arr = ((-0.236, 0.088, -0.040, -0.130, -0.072, -0.107, -0.030, -0.013, -0.131, 0.046, 0.141, -0.040, -0.067, 0.028, 0.060), (0.010, 0.097, 0.025, -0.192, -0.080, -0.184, -0.245, 0.007, -0.078, 0.091, -0.089, 0.009, -0.230, -0.156, -0.055), (0.084, -0.027, 0.074, -0.137, -0.008, -0.222, -0.196, -0.007, -0.031, 0.029, -0.116, 0.090, -0.248, -0.165, -0.090), (-0.243, 0.175, -0.053, -0.198, -0.124, -0.125, -0.124, 0.004, -0.162, 0.102, 0.113, -0.075, -0.114, -0.016, 0.059), (-0.170, -0.061, -0.078, 0.094, 0.009, 0.111, 0.201, -0.039, -0.022, -0.085, 0.144, -0.067, 0.176, 0.150, 0.067), (-0.220, 0.164, -0.053, -0.181, -0.119, -0.101, -0.114, 0.004, -0.148, 0.094, 0.098, -0.077, -0.096, -0.013, 0.053), (0.045, -0.144, -0.032, 0.147, 0.055, 0.118, 0.150, -0.039, 0.070, -0.118, -0.020, -0.015, 0.142, 0.065, -0.019), (-0.026, 0.047, 0.053, -0.197, -0.048, -0.253, -0.214, -0.002, -0.088, 0.069, -0.043, 0.063, -0.266, -0.142, -0.049), (0.205, -0.171, 0.037, 0.094, 0.071, 0.010, 0.009, -0.030, 0.099, -0.097, -0.160, 0.059, -0.007, -0.068, -0.102), (0.076, 0.018, 0.035, -0.117, -0.034, -0.141, -0.184, -0.001, -0.026, 0.040, -0.120, 0.032, -0.182, -0.142, -0.076), (0.284, -0.101, 0.055, 0.018, 0.027, -0.036, -0.139, -0.009, 0.093, -0.035, -0.261, 0.054, -0.106, -0.166, -0.144), (0.004, 0.072, 0.047, -0.204, -0.062, -0.236, -0.248, 0.005, -0.085, 0.084, -0.079, 0.046, -0.269, -0.164, -0.059), (0.095, 0.035, 0.033, -0.127, -0.047, -0.136, -0.209, 0.003, -0.025, 0.052, -0.143, 0.022, -0.188, -0.160, -0.082))
The 2nd entry in reading order: 0.088
The median entry is -0.034
The entry just right of -0.097 is -0.160
Which number is the entry just left of the smallest entry?
Answer: 0.046
Which number is the first entry in reading order?
Answer: -0.236
The third largest entry -> 0.201
The entry just right of 0.005 -> -0.085
The third smallest entry -> -0.261
The entry just right of -0.170: -0.061
Which number is the entry just right of -0.131?
Answer: 0.046
The entry just right of the centre entry -> 0.070
Which number is the minimum?
Answer: -0.269
Which number is the 4th entry in reading order?
Answer: -0.130
Which number is the entry just right of -0.008?
Answer: -0.222

grid = [[55, 68, 42, 36, 58, 50, 35, 33, 61, 73, 68, 38, 57, 36, 12, 48], [30, 69, 30, 66, 56, 43, 83, 59, 43, 54, 63, 10, 48, 46, 21, 57], [21, 67, 28, 53, 63, 44, 81, 62, 49, 62, 61, 27, 43, 37, 26, 62], [53, 66, 44, 37, 56, 53, 29, 36, 66, 77, 65, 42, 55, 35, 9, 47], [26, 66, 31, 67, 57, 43, 82, 59, 38, 59, 64, 18, 52, 39, 23, 53], [20, 66, 37, 53, 62, 47, 80, 64, 53, 62, 58, 30, 43, 34, 25, 60], [29, 70, 25, 66, 58, 36, 84, 55, 36, 53, 65, 16, 48, 44, 25, 56], [22, 73, 33, 63, 60, 37, 83, 56, 40, 51, 62, 16, 47, 38, 23, 59], [23, 65, 28, 56, 60, 47, 80, 66, 49, 65, 65, 27, 43, 39, 31, 59]]
The first entry in reading order -> 55
The entry just left of the smallest entry -> 35
The entry just right of the smallest entry?
Answer: 47
The 3rd smallest entry is 12
The entry just left of 77 -> 66
The third entry in reading order?
Answer: 42

[[ 12  24 -15  -3   3  -5   9]
 [  5  45  -2  10 -36   6  14]
 [  8  13   2  21  -9  -4  20]
 [  5  28  17  26   2  25  -3]
 [ 14   8 -21  -6  -1  30  12]
 [  3  27  15  21   4  23  -3]
 [ 24  31  11  25  -1  19  18]
 [  6  20  -7   6 -11   1   0]
 [ 24  13 -17  10  -6  26  14]
 [  2  46  -9  18 -36  -2  10]]
Which number is the first entry in reading order?
A: 12
The entry in the top-right corner: 9
Which number is the entry directly below 0?
A: 14
The fifth-last entry, reading row by row: -9
Which number is the entry directly above the largest entry?
A: 13
The bottom-right entry -> 10
Which number is the largest entry in the first row?
A: 24
Which number is the entry just left of the largest entry?
A: 2
Which number is the maximum?
A: 46
The entry directly below 30: 23
The entry directly below 31 -> 20
Which number is the entry just left of -4?
A: -9
The third largest entry: 31
The smallest entry in the first row -> -15
The 4th entry from the end, reading row by row: 18
The largest entry in the last column is 20
The entry directly below -7 -> -17
